In the data rows, 128 means zero.
Some points:
[163 132 102  76 148 128 143 130 165  90 132 123 146 147 154 131 144 142
 125 203  74 113 159 142  70 192 135 180 140 128 132 131 122 183]
[167 172  45 151 179 106  60  69 181 133 108 145 114 138 110 115 110 120
 131 132 103 119 117  85 170 101 141 108 126 119 124 103  91 129]
[143 184 135 132 135 164 103 150 159 138 182  71 129  88 128 138 141 103
 158 133 156 101  90 158 163 149 141  70 184 167 166 106  81 137]
[148 135 101 109 136 146 149 143 136 117 114 122 153 149 175 144 195 147
 124 202 119 106 135 140 182  48 138 165 122 141 138 168 104  77]
[141 173 157 119 112 120  84 131 130 140 135 132  86 139 122 127 121 123
 166  84 107 144 163  68 163 121 151 150 122 154 136 129 108 120]
[ 86 137 129 185 112 141 153  84 133 127 124 130 106 167 111 154 163 174
 173 134  91 163 118 152 116 198 146 144  79 183 125 176 139  88]
[117 127  96 155  93 122 141 163 169  99  92 165 172  69 137 113 142 141
 175 138  72 100 133 106 132 165 128  91 155 128 130 158 134  77]
[147 113 101 110 110 143 109  67 162  84 140 143 167 128 161 138 125 111
  60 109 162 160  69 103 146 116 112 106  92 182  95 173 168  63]
[103 119 160 100 165 122 136 156 151  91 153 119 111 110 201 137 112 131
 112  84 142 119 156  72 121 140 108 174  99 167 103  49 152  69]
[193 118  85 138 144 130 127 156 155 151 138 132 143 149 163 170 119 140
 139 124 143 129  84 129 100 117  75 194 144 185 201 133 135 144]
[144 121 175 198 146 113 144 136 156 179 195 118 139 127 150 128 142 142
  97 147 145  72 145 134 172 140 122 161  88 122  90 122  95 139]
[ 77 166  90 144  94  84  76 114 129 124 102 141 162 169 172 119 100  91
 142 149 109 111 122 132  94  90 149 171 141 115 127 104 119 107]
[127 116 165  83 118 116 172 142 146  83 125 120 105 137 136 126  78 144
 185 191 101 121 132 103 167 103 138 148 121 145 134 151 108 170]
[152 144 104 138 132 106 172  80 160 131 118 139  80 147  63 115  91 126
  88 129  84 101 122 104 148  99 141  98 110 114 125 109 185 134]
[143 149 126 126  65 206 179 127 117 135 125 138 168 149 122 140  92  79
 125  87 113 129 168 141 168 113 130 165 116 119 134 108 103 105]
[172 129 160 137 104 141 125 120 135 174  66 143  81 172 133 116 132 126
 170 112 161 100 122  94  87 143 102 176 153  91  80 142 124 124]
[127 130 106 104 110 121 138 161 114 112 172 119  70 137  74 178 148 116
  78 101 126 150 101 100 126 140 124 175 102  64 108 107 141 133]
[111 123 102 147 142 135 133 151 193 164 152 159 131 189 164  87 128 123
 138 127 145 195 140 136 132 137 131 122 146  98  70 141 141 158]
[131 115  98 155 125 135 127  88 102 121  94  62 113 125 157 122 157 143
  95 144  73 103 137 135 147 172 129 134 195 121 118 155 155  74]
[113 112 129 115  76  94 163 104 111  81 124 118 145 124 123 118  73 136
 108  69 107 132 146 181 164 109 114 145 110 125 116 153  75 167]
[ 88  47 134 105 121 153  87 126  76 117 135 122 191 158 102 156 105 163
 178 130 116 150  94  60 112 120 180 105 129  73 137  77 118  92]
[101 134 165 163 136 117 150 109  75 181 115 113 144 152 146 192 159 122
  78 165  97 140 132 123 128 189  96  59  83  86 200 118 146 141]
[ 78  95  92 136  93 143  94 129 117  56 135 186  67  84 168 138 139 128
  52 137 133 118 123 114 117  98 115 157 149 137  78 127 103 180]
[215 132 114 137 184 135 120 172 102 176 122 153 148 138  64 151 134 133
 134 124 148 164  80 125 132 124 119 125 149 200  88 143 158 152]
[141  79  49 106 102 141 100  87 107 157 140 107  59 133 145 151 117 127
 183  76 115 133 170  95 155 124  63 132 102 137 182 138 188 138]
[137 146  77 134  70 103 149 192 141 101  53 112 137 116 133 113 146 106
 135 129 189  96 108  80 154 129 116  82 116 111 146 105 167 120]
[127 120 152  59 120 122 124 115 117 178  80 122  81 129 139 124 129 127
 146 180 177 119 133  99 160 166 103 133 114 126  89 134  88 127]
[159 160 139 126 118 188 192 147 101 147 126 201 107  89 130 157  86  55
 133 128 145 146 202 137  50 122 147  87 153 152 126 116 106  96]
[110 182 121  96 104 186  83  93  85 150 194  60  95  89 133 130 133  96
 119 111 142  96  77 134 110 146 141 139 155 157 143 112 149 130]
[105  89 126 151 113 133  97 154 116  85 128  39  85 111  73 122 133 148
  71 143 131 127 151 112  99 109 115 152 188 141 108 174 111  66]
[101 157 145 131 211 106  87 154 106 122 106 145  68 172 127 166  92 120
 155 122 141 156  96 198 131 127 141 127 123  78 111 185 133  66]
[ 72 149 136 147 127 163 190  48 198 129 132 100 103 150 136 178 102  74
 150 145 137 147 134 147  73 119 143  95 198 169 124 106 121 126]
[146 172 132 132  90  89  84 125 128 132 120 125 169 128 109 125 115 119
 127  97 118 142 164 171 172 124 143 155 124 142 145 116 102 123]
[165  74 108  99 164 146  95 110 137 139  80 106 127 117  79 107 100 198
  85  98 181 117 173 130  64 169 166  61 107 129 159  93  95 105]
[177 138 102 116 154 133 148 161 112  94 116 134 143 139 144 129 154 132
 122  90  90 129 169 130 110 187 128 125 146 144 126 144 140 182]
[ 97 110  65 103 188  58 132 103  90 159 169 140 191 134 128  94 108  79
 186 119 145  71 111 122 117 139  99 100 144 106  75 117 126 115]
[146 152 141  79 115  85  80 117 124 138 118 117  82 127 123 127 108 104
 149 222 106 133 141 181 150 128 160 125  96 146 147 110 204 121]
[174 143 143 168 122 125 182  71  44 117 176 123 120 140 138 102  90 141
 151 142 133  82 125  95  78 110 146 141  80 109 126 158 142 153]
[176 158 190 138 130 192  49 124 178  74 120 142 148 161 162 167 105 197
 115 126 130 142  94 137 100 108 118 108 129  54 114 100 118 155]
[124 106 145 189 127  90 120 102 148 144 165 146 110  59 131  87 126 134
 162 158 152 214 156 106 121 153  91 106  98 137 181 133  39 131]
[131 133 150  61  96 124 120 115 113 173  72 116 175 120 126 119 129 125
 121 184 189 117 135  89 155 154 101 136 120 127  98 133  91 128]
[139 122 171 138 142 125 129 102 142 144 137 186 145  92 143 207 140 116
 113 135 154 131 125 122 151 127  77 142 167  93 177 114 175 154]
[120 162 103  33 180 124 166 108 129 133 176  87 164  98  87 197 184 149
 112 109 156 176 178 121 113 105 125 147  78 106 130 199  71  90]
[133 113 170 173 202 179 109  97  48  71  82 122 153 115 121 100 153  57
 109 143  72 127 104 128 188 181 113 145  82 138  94 102  87 131]
[106 113 175 117 137  94 157 112 176 158  66  87 139 109 139 115 185 132
  98  65 136  69 154  92 128  76 203 122 101 132 178 152 191 159]
[ 85 169 137  83 107 114  75  75  66  92 170 145 194 150 114  97 122 131
 109  88 158  98 161 172 130 134 131  82 135 127 130 155 155 185]
[125 128 180 129 135 144 154  98 113 154 120 168 160  90 156  54  46 163
 113 110 126 159 106 127 127 111  90 154 133 118 179 216 155  86]
[ 83 128  85 196 142 124 147 177 116 192 182 119 143 143 178 147 133 140
  99 166 170  74 162 137 111 122 133 129  91 127  94 128 128 148]
[177 138 102 116 154 133 148 161 112  94 116 134 143 139 144 129 154 132
 122  90  90 129 169 130 110 187 128 125 146 144 126 144 140 182]
[130 125 146 151 115 107 181 159  85  93 114  57 112 104 138 184 101 141
 170 124 136 154 101 104 176  95 133  79 198  79 129 157  82 181]
[162 123 138 120  78  90 136 123 128 176 127 123 139 122 127 135 187 111
  99 114  90 134  54 159  85  54 111  67 110 156  91 147  99 139]
[101 107  78 147  85 139  85 119 117 162 124 166 144  71  49 130 127 147
 142 122 107 122 142  87 109 103 106 164 159 127  66 128 120 156]
[143 120 106 102  99 105 141 183 141 101 177 129  58 132 155  59 140  89
  63 127 137 200 101  96 140 149 140  76  88 108 110 115 146 116]
[ 81 170 127 119 163 138 186 184  73 126 111 154 142 150  90 141  82 203
  98 126 131 122  58 122 135 110 134 130 126 203 138  59 129 111]
[114 128 153 140 169 131 153 162 201  77 186 156 150 190  71 104 146 152
 145 135 158  64 154 137 128 143 122 116 168 117 130 166 143  83]
[153 141 101 145 127 104 173  96 168 129 126 147  77 155  68 115  94 139
  79 130  82 104 120 112 167 105 136 107 124 109 127 104  79 130]
[ 79  92 160 118 146 118  98 119 127 123 130 136 105 182  98 120 122 113
 103 140 106  99 133  64  96 109  67 153 157 139 173 119 113 122]
[ 75 165 151 116 106  88  95 180  97 136 122 135  77 157 126 134 113 105
 132 115 124 145 177 161 110 123 156 109 127 159 139 127 136 119]
[106  91 126  75 167 211 121 162 163 138  95  89 141  96 115 124  35 104
 124 178 101 111 132 167 129  89 101  99  77 129  82 173 168 187]
[138 125 115 118 129  52 153 149 146  90 151 106 158 112  73 167 130  79
 174 101 132 152  99 144 131 146 116 170 112  63 119  99 158 114]
[ 63 134 177  96  92 110 143 146 151 173 129 137 154 146 122 125 148 128
 136 101  54 129  73  66 105 185 119  95 132 176  91 136 117 149]
[ 91 129 134 120 143 198 125 132 148 138 129 125 147 179  98  62 190  86
 118 118  95 151 113 144 113  71  75  96 129  82 192 126 116 143]
[102  85 133 138 164  61 104 136 133 122 117 157 103  59  94 128 109 111
  87 149 116  94 129 179 118 123  60 142 155 150 175 104 114 132]
[131 160  84 149 143 128 180  93 107 139 131  62 148 107 172  77  77 191
 103 133 137 167 118 142 132 128 143 147 168 102 128  60 152 109]
[126  56  83 138 146 137 113 132  93 151 129 164 139 186 162 156 133 118
 106 138 144 154 190 126 179 118 213  88 162 165 147 131  86 135]
[154 195 185 139 148 118  97 160 152 138 123 140 150 140 129 135 125 124
 112  98 129 131 171  98 180 116 158 173 140 169 145 121 129 132]
[116  75 160 130  92 129 104 163 180 139 126 101 148 108 131 135 101 174
 147  87 117 126 167 203 158 138  79 105 100 134  81  78 158 110]
[163 162 157 176 114 127  76 162 103 104 172  96 120 115 133  95 114 150
 157 156 138  90 131  88  63 107 152  97  75 123 147 168 119 164]
[127  78 126  89 111 181 139 106 178 140 158 126  94 132 146 109 130 117
 160  77 171  61  51 172 166 196 170 150  98 114 167 123  73 138]
[177  43 140 124  81  84 112 139 133 128 150 120 159 140 123 132 109 113
 132 137 106 152  74 172  80 127 201 167 126 174 156 138 116 119]
There is one direction along which these points spread out most. Take the direction at right angles to it along which they spread out most. Go by this last direction. How far along it is each point below, from 0 to 99? The average is 50, and the first point in the table lies past the average. One standard deviation of the points above along it is 16.
[131 114 110 202 109 173 114 155 146  93 118  86 171 104  73 134 134  52
 159 161 133 142 157 114 113 112 124 151  61 133 123  89 159  92] 54
[ 71 151 110 188 123 130 140  84 136  76  68 131 118 147 108 165 163 169
 160 125 235 162 113 154 123 149 123 136  90 183 120 151 145 206] 47
[111 168 130  80 109 148 158  94 130 124 164 170 130  80 110  90 211 206
 165 196 121 179 147 150 124 110 147 141 128 124 135  55 151 137] 49
[136  72 172 143 141 118 124 106 139 141 145 187 144  91 147 195 132 107
 111 145 135 144 123 116 145 123 216 142 159  96 133 123 180 149] 55
[174 142 145 124  65  83 146 114 112 101  72 142 130 160 113 104 147  89
  81 143 183 107 119 167  76 158 112 143 144  90 127  98  99  92] 52
[ 96 197  87 128 129 134  99 158 149 156 103 153 135  53 179 166 107 162
 107 107  78 118  97 129 104 169 150 111 112  64 134 182 112  99] 46
[159 107 147 134 113 147 127 133  89 182 113 122  92 145 146 138 176 184
 159  89  82 111 149 205 114  72  96 119 121 118  85  89 116 109] 48
[158 116 142 140  95 162 137 136  81  99 174 209  93 111 101 114 165 154
 158 147 159  81 132 147 190 141 128  87 171 126 120 162 185  82] 52
[147 121 184 153 150 114 123 109 142 166 147  69 147 120 130  80 142 117
 114 131 148 198 145 120 146 142 132 149 205 122  73 141 184 153] 52
[117 116  96 136 121 140 129 195 108 142 139 140 144 190 160  84 130 135
 131 140 148 177 122 133 150 129  92 146 153 114 196 133 148 149] 57
[145 104 158 104 199  90 134  97 101  54 109 122 120 109 217 114 161 114
 198  83 115 121 124 123  91  65  94  74 114 146  96  90 110 102] 42
[ 82 122 121 128 191 163 148 153 119 158  72 143  96  62 116  48 175 106
 149  88 140 124  91 161 106 108 206 194 123  87 155 135 121 156] 45
